One turn moves each row of this set onto another row. After a few examples, where does it send each row asked below?
Q_492: [1 -18 -17 35 4 -2 20 1 20 -10 -65 5 -18 2 18 -19 -5 19 -7 0 7 57 4 16]
Q_894: [3 13 -14 10 -29 0 14 -11 4 -29 -39 -3 -4 -11 19 -29 3 4 -22 -18 5 27 24 33]
Q_463: [2 -22 -28 29 22 -20 11 18 9 2 -22 33 23 40 -16 21 7 2 -1 19 26 -16 -16 -13]
Q_251: [-5 -10 -20 -23 38 10 2 11 3 7 -28 16 25 14 -12 24 3 -28 11 -7 -6 -7 -14 8]
Q_547: [-5 -21 -37 9 35 3 10 19 7 41 -41 35 13 31 -11 1 -12 -14 1 -6 7 2 -7 7]
Q_335: [-3 1 -36 5 25 8 31 18 15 40 -29 22 18 39 -18 -3 -13 -12 -3 -3 12 19 -10 2]
Q_882: [-15 8 -9 -10 25 9 -6 5 -3 -11 -25 -12 25 1 -10 3 14 -26 17 -23 -14 20 -13 25]
Q_145: [-17 3 1 3 8 13 13 -5 18 -40 -46 -12 -2 -13 8 -13 -6 -10 -1 -23 3 43 10 16]
Q_713: [-1 11 -33 3 -30 -20 6 2 -13 14 -36 11 16 12 12 -21 22 15 -27 10 10 5 10 53]
Q_330: [1 4 -16 37 21 -26 32 -13 26 -43 -36 16 28 3 32 -4 -3 1 7 13 31 2 29 -3]
Q_467: [26 -16 -14 6 -6 -13 -4 16 -15 8 -25 13 -4 21 -13 21 10 24 -5 17 8 -30 -7 7]
Q_393: [-20 7 -12 -8 -11 2 24 -8 20 -33 -52 -5 5 -11 23 -18 -1 -5 -19 -7 14 46 19 32]
Q_223: [-9 4 -13 33 25 -26 30 -12 24 -46 -41 24 27 1 29 -6 -2 0 3 9 32 -4 30 1]
Q_664: [-2 8 -21 40 20 -22 28 -18 18 -40 -36 28 30 -1 30 -10 -2 -4 2 2 27 -6 33 2]
Q_446: [-6 -6 -35 -1 32 -16 14 14 10 -5 -16 32 46 31 -8 20 13 -31 -2 6 16 -14 -12 3]
Q_4: [8 -6 -34 1 -1 -32 13 14 3 -6 -17 33 37 33 0 21 22 -2 -18 29 27 -27 -5 12]
Q_438: [13 -13 -31 24 4 -28 9 15 0 -1 -16 34 25 36 -11 17 16 6 -11 22 25 -29 -8 -2]
Q_859: [-2 -4 -28 -12 16 -24 13 12 8 -15 -15 27 46 29 -2 28 22 -19 -10 21 21 -21 -9 11]
Q_623: [3 8 -18 39 24 -27 31 -8 22 -37 -33 20 27 4 30 -13 -4 -6 6 2 29 -4 34 1]
Q_133: [-8 -10 -10 30 -12 1 22 -1 20 -19 -56 -4 -18 3 11 -26 -15 20 -12 -5 19 47 16 13]
Q_160: [4 18 -26 -18 -17 -15 21 10 -7 17 -28 31 18 26 -9 -2 14 13 -36 14 19 -17 3 33]
Q_620: [-8 -10 -25 -47 13 -10 14 11 8 4 -40 13 31 16 10 32 13 -12 -9 27 12 -4 -8 26]
Q_426: [3 7 -14 40 19 -19 26 -19 18 -47 -31 20 28 -3 27 -2 -1 -2 9 5 23 -7 28 -5]
Q_557: [-29 1 -12 -35 -2 -14 10 5 9 -18 -47 -11 26 4 11 15 23 5 -9 25 12 26 -8 43]
Q_38: [3 -3 -19 29 20 7 12 2 15 -9 -51 6 -6 -6 13 -29 -4 -12 1 -29 -8 50 8 22]
Q_143: [-1 15 -12 -25 32 8 15 20 5 6 -15 4 24 23 -24 13 4 -26 4 -12 1 1 -13 8]
Q_591: [18 5 -11 12 -13 1 10 5 -16 7 -20 20 -1 24 -30 14 8 28 -14 9 10 -22 -14 -1]
Q_612: [-7 -18 -36 17 34 -16 18 18 16 7 -24 36 36 38 -12 17 3 -17 0 12 24 -7 -15 -7]
Q_954: [-1 7 -9 37 27 -26 24 -9 20 -49 -34 18 25 0 25 -7 -1 -3 9 1 25 -7 29 -2]
Q_131: [-21 -5 -39 24 24 4 13 9 9 35 -44 13 18 21 -3 -26 -6 -15 5 -15 3 39 -4 24]
Q_796: [0 -34 -21 11 16 -10 10 21 8 24 -48 22 -4 33 -13 20 -8 25 0 27 21 -1 -13 -3]
Q_469: [-8 1 -2 -2 22 5 7 0 15 -40 -52 -7 0 -16 15 -7 8 -13 1 -18 -9 45 1 26]
Q_855: [-22 -29 -14 28 7 -2 11 8 12 9 -55 -3 -5 22 -10 6 -4 32 7 25 19 40 -19 4]
Q_256: [18 -1 -37 -21 -13 -21 9 11 -9 20 -28 23 20 19 10 8 15 2 -24 18 9 -25 5 34]
Q_42: [15 8 -17 14 -21 -7 7 -10 -3 -26 -47 7 -7 -13 23 -23 16 11 -22 -12 -5 25 15 41]
Q_904: [11 -5 -7 34 -18 -3 -13 2 -20 -5 -29 -5 -8 8 -17 -1 16 32 2 2 -3 -2 -11 15]
Q_323: [4 -1 2 22 -24 3 11 -8 7 -39 -43 -14 -19 -8 9 -15 -1 22 -9 -6 10 29 14 14]
Q_947: [-10 4 -14 -11 -3 -9 17 -5 16 -32 -60 2 5 -12 31 -12 14 0 -21 1 4 45 12 45]
Q_680: [-4 -15 -17 11 7 4 28 11 12 19 -39 16 0 36 -25 21 -10 26 -4 27 24 13 -21 -13]
Q_400: [-16 13 -8 -48 10 -11 23 19 12 -6 -33 8 26 22 -8 24 14 -2 -19 21 20 1 -10 24]
Q_647: [15 -10 -2 31 -14 -1 5 -7 2 -33 -51 -4 -23 -10 13 -9 9 28 -7 0 -2 33 4 16]
Q_455: [-8 1 -13 30 3 11 16 -1 15 -16 -46 -1 -9 -3 7 -34 -16 -6 -4 -32 6 43 17 15]

Q_160 -> Q_400
Q_467 -> Q_256
Q_330 -> Q_426
Now these:
Q_855 -> Q_904
Q_492 -> Q_647
Q_323 -> Q_894
Q_438 -> Q_4

One turn moves each row of this set onto another row. After a few examples, where does it send each row asked below?
Q_917: [-9 5 11 13 10 18 0 -30 -10 -14 21 0 -27 -5 24 -9 -17 20 7 -6]
Q_632: [-3 11 -28 43 16 -5 -8 13 8 -29 5 30 -41 16 -9 9 3 -6 24 20]
Q_366: [-4 17 -36 8 17 11 -9 -5 -30 -7 39 15 16 18 -4 -17 49 4 1 13]
Q_565: [-8 17 -33 36 18 -6 -4 10 -10 -27 -6 40 -26 19 6 9 -7 5 36 24]
Q_422: [-2 18 26 19 13 -16 -21 -10 8 13 9 19 -11 3 -11 0 -40 1 -17 27]
Q_687: [-2 14 -9 -15 14 -57 -15 -5 -15 -28 28 5 -47 20 -13 -10 -13 -9 -7 17]
Q_11: [-3 20 -16 -17 16 -56 -7 -3 -37 -28 18 17 -28 34 4 -6 -23 9 6 31]
Q_408: [2 24 -51 10 9 -15 11 4 -22 -30 66 3 11 32 0 -2 -11 12 -2 22]
Q_301: [5 19 4 10 15 -36 0 3 0 8 22 28 40 16 -14 -5 22 -17 -12 26]
Q_246: [2 18 24 26 13 -14 -16 -4 5 11 11 21 -8 16 -10 3 -40 8 -16 38]
Q_5: [-4 16 -34 9 16 11 -12 -5 -25 -7 41 11 11 14 -9 -18 51 -1 -2 9]
Q_176: [-8 17 -34 4 17 9 -14 -9 -26 -6 38 13 14 7 -6 -20 49 -3 0 4]
Q_926: [4 14 -13 -6 15 -54 -8 3 -23 -30 28 8 -41 40 -9 -3 -14 3 -5 34]
Q_893: [3 20 4 8 15 -37 -2 1 1 9 22 27 40 11 -15 -7 22 -20 -12 22]
Q_824: [-12 30 -52 -10 10 -19 4 -10 -33 -24 52 11 22 8 12 -10 -19 8 8 4]
Q_413: [-7 7 6 16 11 20 6 -25 -22 -15 19 6 -17 9 31 -4 -21 32 13 7]
Q_833: [-17 19 -31 22 19 -9 -12 0 -8 -24 -11 41 -25 -4 8 2 -8 -5 38 6]
Q_849: [-9 20 -13 -25 16 -59 -15 -11 -30 -26 16 15 -34 14 0 -12 -22 -4 4 14]
Q_264: [-1 1 12 25 9 21 3 -22 -1 -16 30 -6 -35 7 15 -5 -11 20 0 3]
Q_153: [-1 21 22 20 14 -15 -15 -7 -4 12 5 26 0 14 -2 3 -45 13 -10 38]
Q_930: [-12 25 -44 -11 8 -20 -4 -15 -11 -24 59 0 3 -10 -4 -16 -11 -11 -4 -14]
Q_571: [4 21 2 9 15 -37 0 2 -4 9 20 30 43 16 -11 -5 20 -16 -10 26]
Q_479: [-6 22 24 14 14 -17 -20 -13 -1 14 3 25 -1 1 -3 -1 -46 6 -10 28]
Q_288: [1 3 8 28 10 23 9 -17 -13 -18 28 0 -26 20 22 0 -15 32 5 15]
Q_273: [2 21 3 6 15 -37 -2 0 -3 9 19 30 42 11 -12 -7 20 -18 -10 22]
Q_99: [-12 13 -25 29 17 -8 -16 2 10 -25 -1 31 -42 -7 -8 1 0 -16 26 1]
Q_732: [-8 19 -36 3 17 10 -12 -9 -32 -6 36 16 19 11 -2 -19 47 2 3 8]
Q_868: [1 18 -43 8 6 -16 2 0 0 -29 73 -9 -8 14 -15 -8 -2 -7 -14 4]

Q_301 -> Q_571
Q_824 -> Q_930
Now these:
Q_732 -> Q_176
Q_926 -> Q_11
Q_833 -> Q_99
Q_917 -> Q_264
Q_153 -> Q_479

One turn moves each row of this set onto another row. After a few examples, where does it send each row asked below?
Q_923: [14 4 21 -11 3 27 -6 -8 -14 4 1 17 19 8 4 13 4 19 19]
Q_579: [-9 5 22 -11 18 -10 -41 -17 0 23 3 9 -5 -14 -12 -8 18 27 7]
Q_660: [19 33 -3 -9 -10 6 13 8 1 22 23 -11 30 -1 -4 -19 2 -2 4]
Q_448: [8 19 10 0 16 -23 6 -24 -2 27 29 -8 -13 -13 -3 -13 -2 26 4]
Q_457: [6 -6 14 0 -17 -22 39 10 10 6 15 -7 -1 -50 -17 0 7 -27 0]
Q_360: [10 -35 -8 18 -8 1 9 8 -1 -3 -21 -31 -40 -7 13 -22 19 -17 2]
Q_945: [-3 -21 -7 2 -35 -5 -10 -1 20 -6 -35 4 -1 -49 -6 1 15 2 -7]
Q_287: [-4 -2 -22 8 -21 1 25 15 -12 -19 -8 -5 24 1 -1 5 19 -2 -32]
Q_221: [-1 -1 0 -2 32 -25 -2 16 -6 4 15 24 -17 -17 6 30 -12 12 -1]
Q_988: [6 -9 18 5 3 34 0 -8 -34 -9 -11 2 21 5 -1 -11 18 -21 3]
Q_856: [6 -15 -2 -23 14 -26 -5 17 13 15 -1 -23 -49 -8 -18 -9 13 -22 3]
Q_645: [3 19 -16 -8 -10 1 -45 -10 1 21 -23 -16 -18 -13 3 7 41 0 -1]
Q_517: [10 -5 7 28 -36 11 -17 3 -40 -7 -14 -11 9 -10 9 -9 -5 -16 -1]
Q_848: [-21 11 -31 -8 10 -28 -26 21 4 20 -1 6 -10 -20 2 9 -5 17 -12]
Q_881: [-19 -12 12 6 -13 1 22 22 -31 -18 4 3 20 -2 -8 28 17 -8 -15]
Q_220: [-6 14 1 11 -20 17 14 2 -30 10 7 -28 22 -6 -3 -28 10 -25 -5]
Q_750: [27 28 16 29 -2 0 2 7 23 -3 9 -13 -4 -37 11 -3 40 0 -9]
Q_12: [13 15 8 9 -40 -3 -38 17 -14 13 1 1 17 -14 3 2 -11 9 10]
Q_609: [-4 -10 -17 -5 -24 -13 -5 25 -33 -9 -9 1 16 6 -12 17 12 -24 -22]
Q_916: [6 -37 12 4 6 0 -5 21 -6 3 -13 -22 -31 -6 -3 -21 30 -40 8]
Q_727: [4 -21 -4 -5 11 -2 1 4 35 -7 -23 -19 -45 -14 0 -12 21 15 -5]
Q_552: [-19 -31 15 17 -4 8 14 20 -2 6 -6 -38 -31 -18 4 -20 29 -18 9]
Q_320: [-6 14 -9 2 32 -16 3 27 26 2 12 16 9 -28 2 -2 10 14 -18]
Q_101: [-8 -19 31 10 2 -18 0 30 21 -1 5 -22 -46 -34 -8 0 12 1 6]
Q_391: [-1 -24 -8 -38 -1 -4 15 -22 -8 12 -16 7 -15 -16 -19 18 13 -20 11]
Q_780: [14 16 21 -2 11 -8 3 -11 -24 20 22 -13 -32 -12 3 32 22 -14 18]
Q_683: [30 13 13 16 2 -32 -34 -2 12 11 12 8 -4 -27 -4 -23 3 16 -7]

Q_287 -> Q_881
Q_320 -> Q_221
Q_220 -> Q_988
Now these:
Q_12 -> Q_660
Q_101 -> Q_856
Q_391 -> Q_945
Q_360 -> Q_552
Q_750 -> Q_780
Q_448 -> Q_579

